In the rows, 128 means zero.
M: 3 groups of rows, each row roughly a mix of its group's hidden directions:
M (92 x 12):
[[140  86 143 148 108 167 133 151 102 176 159 137]
 [114 112  88 104 128 143 168 132 143 169 145  80]
 [121 133 143 131 121 150 106 172 109 122 172 186]
 [112 127 101 112 161  98 157 175 132 126 178 141]
 [ 87 134  68 116 128  97 137 141 134 156 168 127]
 [134 130 190 180 144 120 116 116  96 152 141 122]
 [161 124 139 101 117 161 138 142  97  71 158 150]
 [169 117 150 117 163 174 144 139  99 146 143 167]
 [159 162 198 130 157 131 136 132 107 137 149 135]
 [145 123 152 186 141 172 106 127  91 107 141 143]
 [131 157 189 112 140 113 148 108  99 136 132  82]
 [116 108 148 133 111  88 113 108 108 134 109  59]
 [103 110 113 105  82  83 133 114 161  92 112 111]
 [131 124 102 152 151  95 118 180 131 138 169 168]
 [154 149  89  75 125 112 138 146 156  96 111 156]
 [142  97 103 149 128 200 125 138  99 115 146 138]
 [130 120 124 164 165 168 117 100  80  96 148 121]
 [139 157 122 132 158 120 157  80 116 161 113  79]
 [143 136 190 132 151  89 136 139  96 126 135  88]
 [102 136  64 156  96 113  99 123 131 154 116 148]
 [138  58 103 125 131 142 105 146 167 109 142 142]
 [151 119  98 121  94 151 116 161 138  98 143 186]
 [146 178  85 128 156 126 146 130 159  84 131 110]
 [102 139 172 135 101  99  96 129 152 124  73 137]
 [121 137  99 138  93 157 130 104 129 104  60 137]
 [172  81 113 109 161 157 106 114 104 107 103 131]
 [ 99 164 119 106  94 100 124 118 102  95 177 135]
 [154 124 135 125 170 135 164  93 128 181 100 110]
 [145  91 143 132 110 147 124 116 132  82  68 106]
 [111  90 106 123  94 136  88  86 149 156 128  97]
 [102 132  98 105 158  90 148  86 118 128 162  94]
 [136  79 122 138 109 139  98 158 159  83  94 124]
 [ 97 107  70  82 125 125 124 101 124  93 134 136]
 [161 139 178 149 118 152 120 109 113 104  74 128]
 [128 181 115 162 108 138 104 110 117 165 118 170]
 [ 98 166  98 143 107  93 147 127  95 124  83 110]
 [110  99  86 116 136 105 162 168 132  81 112 119]
 [111 170 130 129 111 116 159 112  94 111  72 101]
 [117  95  76  90  95 135 147 143 142 149 163 136]
 [135 153 158 125 115 158  99  78 132 178 151 131]
 [110 128 126  68 112  72 134 123 153 142 101 132]
 [119 157 144 118 151 123 157 113 108 190 159 159]
 [159 130 159 108 105 145 196 133 143  97 129 122]
 [166 123 129 102 154 133 175  80 118 139 103  98]
 [128 124 184 141  88 112 106 154 143 155  97 155]
 [135 124 110 102 129  99 155  71 132 123  98  81]
 [ 87 118 126 122  75  85 130 141 173 110 124 134]
 [103 136  86 122 143 101 130 152 135 162 187 146]
 [127 131 127 173 172 149  98 143 128 185 113 128]
 [ 92  99  71 113  89 161 127 137 153 120 136 123]
 [163 117 193 138 127 139 120 113 114 104  90 103]
 [144 159 174 157 158 101 103 107 106  94 115 146]
 [ 94  97 105 110  99  96  80 137 136 103 134 160]
 [116  71  71 137 110 123 107 143 156 111 115 131]
 [126 129 182 119 113  74 130 134 134 180 121 131]
 [126 130  74 135 133 147 136 159 150 114 132 190]
 [128 118  89 134 158 189 128 111 104  90 120 108]
 [118 191 134 128 106 121 155 118 103 104 170 102]
 [142  70 120 124 113 130 117 138 166  93  81 118]
 [ 92  94 122 116  97 100  96 152 154 125 132 176]
 [ 63 110 100 115 116 129 127 101 146 133 113  83]
 [129 145 102 144 132 123 160 164 116  80  81 157]
 [173 122 166 155 161 161 132 134  81 144 132 133]
 [126  93 181 126 135 132 128 119  88 182 112 119]
 [145 180 116 139 136 129 119 140 164  72  96 134]
 [182 178 150 139 140 110 148 164 156 136 123 134]
 [123 118  70 137 135 134 127 164 151 123 146 184]
 [ 89  95  61 114 114 108 123 132 149 139 147 112]
 [115 125 125 122 151 133  93 139  97 164 160 187]
 [128 122  85 167 129 185 134 136 127 111 170 114]
 [116 178 157 126 103 130 167 146 120 130 179 147]
 [168 171 149 135 149 139 143 155 154 129  78 109]
 [131  72 118 117 152 116 115 114 153 169  84 145]
 [121 114 170 121 144  79 131 100  91 168 152 125]
 [125 124 102 132 165 136  68 120  81 143 143 149]
 [166 145 166  96 126  96 142 156 144 161  92 143]
 [107 136  76 118 140 127 135 149 148 150 178 168]
 [115 193 130 142 143 121 145 106  97 159 161 106]
 [142 162 144 130 165 139 168 104 106 184 140 124]
 [150 106 128 163 110 198 120 162 118 130 131 144]
 [151  97 126 166 117 135  66 128 147 152 139 159]
 [121 125  97 157 128 140 154 131 134 152 197  98]
 [133 136 116 106  93 145 124 166 174 118  75 143]
 [111 154 153 125 122  89 148 115  90 127 103  71]
 [107 100 122 168 144 175 123 104  89 130 157 101]
 [150 133 158 134 158 148 179 124 139 186 117 135]
 [104 101 168 158 104 150 124 138 128 183 114 100]
 [141 144 198 117 133 125 133 100 104 135 123  82]
 [174 182 108 128 154 109 150 145 153 100 144 133]
 [126  81 107  93 120 119  83 129 115  97 132 170]
 [166  72 135  92 123 143 152 125 143  95  99 139]
 [133 151 154 134 158 142 161 129 118 194 147 156]]

which group is each row in? (one row of each group first):
[149 163 140 154 157 144 167 108 126 159 114  80]
C
[127 104 149 154 160 151 136 103  75 156 155 100]
T
[114 181 144 142 137  79 146 140  85 147 131 110]
R

[136 159 103 152 164 136 102  99  91 135 124  78]
C
[126 146 153 157 110  88 115 116  90 132  87  86]
R
[102 155  84 136  94 140 103  93 135 175 131 145]
R
[115 157 102 135 103 137 151 116 112  98  59 129]
R
[154 141 197 128 130 141 135 106 106 110  93 100]
R
[ 96 112  59 116 127 117 130 146 151 142 164 144]
R
[152 115 141 103 141 193 134 119 161 115 143 167]
R
[135  93 117 105 169 119 122  95 120 183 108 154]
C
[103 108  97  98  99  88 141 125 142 152 180 136]
T
